[[132 128 142 130 131]
 [127 132 111 103 121]
 [133 127 135 127 131]
 [124 138 138 143 122]
 [121 117 149 129 137]
 [132 128 147 139 141]
 [126 128 152 134 147]
 [131 154 111 138 115]
 [126 152 114 139 115]
 [117 139 119 137 114]
 [133  98 128 145 140]]
=>
[[133  98 128 145 140]
 [117 139 119 137 114]
 [126 152 114 139 115]
 [131 154 111 138 115]
 [126 128 152 134 147]
 [132 128 147 139 141]
 [121 117 149 129 137]
 [124 138 138 143 122]
 [133 127 135 127 131]
 [127 132 111 103 121]
 [132 128 142 130 131]]

[[143 127 113]
 [138 136 126]
 [134 144 132]
 [127 123 127]
 [151 126 132]
 [138 132 128]
 [138 113 133]
 [135 131 114]
 [141 125 129]
 [137 129 121]
 [142 114 120]]
=>
[[142 114 120]
 [137 129 121]
 [141 125 129]
 [135 131 114]
 [138 113 133]
 [138 132 128]
 [151 126 132]
 [127 123 127]
 [134 144 132]
 [138 136 126]
 [143 127 113]]

[[120 148 130 158 118 151 122]
 [127 114 119 102 136 118 121]
 [123 130 128 126 122 112 119]]
=>
[[123 130 128 126 122 112 119]
 [127 114 119 102 136 118 121]
 [120 148 130 158 118 151 122]]

[[120 119 125 125 127 119 113 128]
 [117 129 128 120 139 127 148 130]
 [133 132 123 130 106 134 103 130]
 [129 125 129 131 129 134 116 131]
 [145 131 123 141 133 117 135 122]
 [131 126 125 119 132 132 111 143]
 [130 134 125 130 130 124 132 126]
 [134 127 126 142 126 124 123 127]
 [120 120 130 133 126 132 125 126]
 [124 114 123 113 138 145 104 129]]
=>
[[124 114 123 113 138 145 104 129]
 [120 120 130 133 126 132 125 126]
 [134 127 126 142 126 124 123 127]
 [130 134 125 130 130 124 132 126]
 [131 126 125 119 132 132 111 143]
 [145 131 123 141 133 117 135 122]
 [129 125 129 131 129 134 116 131]
 [133 132 123 130 106 134 103 130]
 [117 129 128 120 139 127 148 130]
 [120 119 125 125 127 119 113 128]]

[[151 155 116 124 134 115]
 [123 131 107 140 109 133]
 [145 108 123 107 132 158]]
=>
[[145 108 123 107 132 158]
 [123 131 107 140 109 133]
 [151 155 116 124 134 115]]

[[124 127 129 127 138 132 133 118 127 129 125 113 115 131 122 117]
 [119 113 132 118 113 152 125 130 123 125 142 111 132 125 121 122]
 [128 129 129 132 130 126 125 121 134 133 123 123 123 134 130 124]]
=>
[[128 129 129 132 130 126 125 121 134 133 123 123 123 134 130 124]
 [119 113 132 118 113 152 125 130 123 125 142 111 132 125 121 122]
 [124 127 129 127 138 132 133 118 127 129 125 113 115 131 122 117]]

[[116 136 127 146 129 123 131 117 129 128 122 140 132]
 [121 119 126 118 134 112 126 110 129 132 110 104 130]]
=>
[[121 119 126 118 134 112 126 110 129 132 110 104 130]
 [116 136 127 146 129 123 131 117 129 128 122 140 132]]

[[136 119 103 132 127 142 137 118 139]
 [124 129 131 116 117 113 109 124 135]]
=>
[[124 129 131 116 117 113 109 124 135]
 [136 119 103 132 127 142 137 118 139]]
---
[[129 130 128 129 124 125 127 130 127 127 127 131 130]
 [128 127 128 126 130 127 128 127 129 127 128 128 125]
 [123 123 133 128 133 119 133 133 123 136 131 124 135]
 [123 130 132 133 114 135 137 134 102 132 130 131 128]
 [129 130 127 129 126 127 128 129 127 128 129 128 130]
 [128 129 128 129 125 128 128 128 127 127 125 131 128]
 [129 129 127 129 128 129 128 129 127 128 130 127 129]]
=>
[[131 130 129 130 128 129 124 125 127 130 127 127 127]
 [128 125 128 127 128 126 130 127 128 127 129 127 128]
 [124 135 123 123 133 128 133 119 133 133 123 136 131]
 [131 128 123 130 132 133 114 135 137 134 102 132 130]
 [128 130 129 130 127 129 126 127 128 129 127 128 129]
 [131 128 128 129 128 129 125 128 128 128 127 127 125]
 [127 129 129 129 127 129 128 129 128 129 127 128 130]]

[[129 110 101]
 [121 108 108]
 [129 111 111]
 [123 108 101]
 [126 114 138]
 [147 117 134]
 [147 117 138]
 [121 109 114]
 [114 108 117]
 [139 114 111]
 [128 110 103]
 [115 111 138]]
=>
[[110 101 129]
 [108 108 121]
 [111 111 129]
 [108 101 123]
 [114 138 126]
 [117 134 147]
 [117 138 147]
 [109 114 121]
 [108 117 114]
 [114 111 139]
 [110 103 128]
 [111 138 115]]

[[148 100 101 128 132 140 147]
 [133 110 154 111 131 145 155]]
=>
[[140 147 148 100 101 128 132]
 [145 155 133 110 154 111 131]]

[[115 115 148 115]
 [124 117 150 117]
 [117 113 147 113]
 [114 117 151 117]
 [109 117 150 117]
 [126 118 150 118]
 [126 114 147 114]
 [124 119 151 119]
 [114 114 148 114]]
=>
[[148 115 115 115]
 [150 117 124 117]
 [147 113 117 113]
 [151 117 114 117]
 [150 117 109 117]
 [150 118 126 118]
 [147 114 126 114]
 [151 119 124 119]
 [148 114 114 114]]

[[119 122 136 122 140]
 [123 128 126 144 138]
 [115 120 143 129 155]
 [129 126 122 141 121]]
=>
[[122 140 119 122 136]
 [144 138 123 128 126]
 [129 155 115 120 143]
 [141 121 129 126 122]]

[[111 136 113 111 118 107 153]
 [117 116 121 117 131 116 148]
 [108 104 138 132 114 138 104]
 [145 145 107 111 141 132 111]
 [135 132 142 130 132 152 101]
 [115 141 146 118 152 104 105]
 [144 111 107 146 153 145 155]
 [134 115 126 108 145 155 118]
 [109 153 110 116 105 125 129]]
=>
[[107 153 111 136 113 111 118]
 [116 148 117 116 121 117 131]
 [138 104 108 104 138 132 114]
 [132 111 145 145 107 111 141]
 [152 101 135 132 142 130 132]
 [104 105 115 141 146 118 152]
 [145 155 144 111 107 146 153]
 [155 118 134 115 126 108 145]
 [125 129 109 153 110 116 105]]
